Each row is where one point has got to under a steady rotation. How many ticks took it there?
The counts run from 0 to 419.
[  6  -3 -24 -18 -29 -15  -6   7  -1 -13   0 -31   3   4  -2 -10 -14  12
   8  -6 -17   2  23 -14  22   6   4   3 -15  20 -27  -6 -10 -17   5   9
   6  -9] -> 121
[-32  -8  13  31  18  11 -12  13 -15  -5  -4  14 -17   9  -5 -10  15 -20
 -12  -8   1   5   1   3  -5  14   5  13  12  14  -6  11   1  15   5 -23
  28 -11] -> 257
[ -8 -10 -20 -16  -1  -4 -12 -18  17   9  13 -10   0 -14  31 -11 -13   0
   1  11   5   7   1 -20  -3  -3 -15 -20 -19 -12  15 -13 -11  10 -32  13
 -16  -4] -> 205
[  5  -1  -4 -20   5   4 -12  -6   8  26  -4 -18 -26 -13  15 -17  -8  -8
  -6  18  10  27  24   4   9 -17 -17 -22  -6  23  -8 -11 -11  -3 -17   5
   0  -7] -> 396
[-26   3  16  13 -23  18  26   9   9  -6  -8 -10   0  12  13  18  -8 -14
 -16 -21   3  31 -16  -1  11   7 -14   3  14   6 -10 -10   7   1  -5   1
  18 -23] -> 283
[-27 -14  -7  24  -9   5  -1   0 -21 -19  21   8  10  -2 -15  -3  -4 -18
 -17 -30 -17  10 -10  -7  14   3   3   7  16  16   1  11   7  14   7  -5
  21 -16] -> 263
[-23  13 -16   0 -29  13  23  -2  -3  -4   2 -20  -1  -5  17   1 -13  -6
 -21  -8  21  21  -5 -19  22   0   1   2  25   2 -24  -8   7  10   1   6
   8  -9] -> 288
[ -9  21  -5  35  -3   3  14  12  11  -7  -7  22 -17   8   6 -12 -18  11
  24  -5 -16   5  14   0  -1   5 -31  26   4   8   1   0   5  -6 -10 -12
   9 -19] -> 88
[-29   7  26  32 -19   1  16  14   5   6  -2  -3   4  22  17   7   3   6
  -5 -15  -9  27  -9  -3  11   6 -14  18   1   0   4  -4   4   3  -2   0
  26 -18] -> 279
[  6   0   8 -14  15 -16   7 -20  25 -39  16 -23   5  -2  -6 -19  -9  -3
   4 -26 -11   1 -11   1   1  27   2 -12 -12  -2   0   6  -5  -7  20   8
 -18  -1] -> 160
[-13 -30  10  16  11 -12 -17   0  -6   6  10  30   0  26   1   6  22 -12
  13  -6 -30   8   5  -9  -4   6  -6  -4 -16  14   8  -4  -6   3 -24  -4
  20   1] -> 237
[  6  -9  -1 -21  -8   2 -16   0  18  21   3 -22  -5 -16  11 -10 -18   3
  -7   0 -14  33   6   4   8 -10 -22 -28 -14  17   6 -10  -6   2 -19  17
   1 -13] -> 392
[  8  -2 -21 -17 -29 -17  -4   4   0  -6   3 -28   1   4   1  -9  -7  16
  10  -2 -17   3  25 -14  26   3   5   5 -17  18 -26  -7 -10 -20   8  11
   7  -6] -> 122
[ 11   8 -15   5  16 -16  17  -7  36   1  -1  10 -37 -25  13 -11   2   5
  20  -1   2   3   0  10  16   6 -17 -25   6  -6 -12  12  -5  -2   9  -5
  -8   8] -> 355
[-12  -6   6  12  -4 -19  -2 -14   4   9  14  10  -3   8   1   4  -1  -5
 -12   4 -12  -1  -9   7 -13 -11 -26  12 -18   2  33   9 -20 -18 -18   6
 -39 -13] -> 195
[ -6  12   1  -8   4  -9 -25   3 -14  37   5  -5 -19  11   5 -27   7  -5
  -9  23  11  17  22  -6  -5 -10 -11  -4  14  29  -1  -2 -12  -4 -15   0
 -13   4] -> 401
[-16  -2 -12  20  13  27  -8  13   5 -19  -7  13 -15 -13 -12   8 -14  -2
 -12 -16 -26   3 -18  11 -20  13  -6  10  22  14 -10  14   4  21  -1  -4
  14 -15] -> 73
[-24  19  -9   8 -25   8  17  -4  -5  12 -14  -7  -4  -7  11  -7   2  11
 -26  22  11  10   4 -19  23   0   9  38   9   0 -20   0  10   3   9  11
   2  -6] -> 293
[  4 -16 -32  -6  12  -9   1 -26 -16   0   4  14  -8  -1  -3   2   3   2
 -23  20  -8   0   2 -22  13  -8  18  10   4  10 -12  10 -13  29 -15  20
  -6  21] -> 39
[-25  18 -14   4 -29   8  17  -5  -5  12  -9 -10  -2  -9  13  -8   0   9
 -25  17  13  11   3 -22  26  -2   8  30  15   0 -19  -2  10   7   9  11
   4  -4] -> 292
[ -5  -3  13 -18   6   9 -32   0  -9  14  -3   1   6  13 -23 -16  -2 -12
 -23  10 -20  17   6  -2 -18   6  -5   7   4  41   5  -6   2  -3 -18  10
 -17  -6] -> 407
[-16  27 -14   9 -33   1 -11  23  -9  25 -10   1 -12   8  -2 -17   1   9
  -2  15  -2   2  17  -8   6   2  -9  23  23  21 -19   3   4 -16   4  -7
  -7 -11] -> 108
[ -7 -10   3  -1  -2  -8   4 -18  14  -2   9  11   3   6   3   7 -15 -16
  -9  -2 -12   5 -13   1 -14  -2 -30  -1 -18   5  30  -3 -11 -15 -31   9
 -38 -17] -> 198
[ -9   6 -18  -3 -26  25   6  13  17   9 -11 -14 -19 -24  17   5 -15   4
   0  -2  -7  20  10   1  15  -7 -18  -7   9  13 -27  -9   6  -8   2   2
  19 -24] -> 100
[-11  -6   6   9  -4 -15   1 -15   8   6  13  12   0   7   0   7  -5  -9
 -11   3 -14   1 -12   4 -12  -8 -27  10 -18   4  33   6 -15 -20 -23   7
 -39 -15] -> 196
[-15   0  -6  25   3   7  25 -19  -1 -26   4   4  -2 -12   6 -25 -15  -6
   0  -9   1  11  18 -15  29   1  -2  23 -11   2  -5  -4  12  11   4  -6
  29 -16] -> 270
[  6   3  -4  11  17 -27   1  10  22 -25 -13  13 -14  13 -16  -3  -1  10
  15 -10 -20 -18 -13   8 -12  36   0   9  -3   1  -6  21  -8  -5   4  -3
 -22   9] -> 342
[ -5  21  -2  16   8 -20  -5  11  26  26   1  17 -26 -12   6 -23   8  14
  11   4  -1   3 -11  12   1  14 -19 -14  20  -6   5  22  -1   5   9  -8
 -20   8] -> 360
[-10  -2 -41  22  -5   6   1  -1  -7 -21  17   2 -16 -27   0  -3 -21  10
   2 -17 -21  -3   4  -1   6 -12  -6   9  13  10 -14  16  -7  16   6   0
  20 -12] -> 79
[-20  -6  14  22   2 -19   0  -3  -1  -2 -21   0  -5   9  -1 -18  -6 -14
 -33  10  23   1   0  11  10  11   2  24 -22  -4  17  16 -14  -1 -10  -1
 -22 -15] -> 4
[-21   7  -2  27  16  18  -9  13   6   8  -3  29 -15  -2  -4   1   9  13
  -5   1 -27   6 -17   3 -19  11  -6  15  28   7  -4  15   7  26  -1  -3
  13   1] -> 69
[  6  -2 -25 -19 -29 -10  -8  10  -1 -18  -3 -32   4   5  -4 -10 -19   9
   5 -10 -15   0  20 -13  18   9   5   3 -14  19 -27  -6  -8 -17   3   8
   3 -13] -> 120
[-11 -31 -24 -18   1  10 -28 -17 -12   5   9  17   9 -14 -11   0  -1 -22
 -20  10 -20  -2  -3 -20  -5   1   5  -9  -4  17   3  -4   3  10 -27   9
 -13  -1] -> 223
[ -9  11   7   8   3  -3 -14  19  28  22 -10  11 -15 -18 -11 -13  -1   6
 -10  -1 -18   8 -26  24  -9  18 -20 -11  16   3  12  23   5   3   6  -6
 -23  -6] -> 364
[  8  13 -14   8  16 -18  13  -4  35   7  -1  11 -37 -21  14 -17   4   7
  20   0   7   1   1  10  14   8 -17 -23   9  -7 -10  13  -4   0   9  -8
 -11  10] -> 356
[ -5   4   4   3   5   4 -15  18  25   9 -12   3 -16 -24 -15  -9 -12  -2
 -16  -7 -16   8 -26  27  -9  18 -18 -14  12   9   9  23   4   4   3  -4
 -22 -13] -> 366
[-13 -26  -3  18  17 -20 -26  -1 -13   4   9  21  -6  23   6  -8  18  -4
  14   5 -18  -4  19 -15  -4   4   1   6 -24   8   6   1 -16   9 -22  -6
  18   5] -> 234
[  7   6  -5  15   2 -21   1  -6   7  17   0  12 -21 -15  -8 -27 -14   5
   0  15 -13   6  19  14  15 -15 -26  13 -16  18  18  16  -8 -16  -5  -1
 -21 -12] -> 379
[  7   5  -9   7  16 -19   7  -5  18  -9 -19  23 -22  -2 -18  -4  14  14
   5  14 -19 -20  -2   3   3  25   9  24  -3   2 -18  22  -1  -8  14   2
 -22  16] -> 338
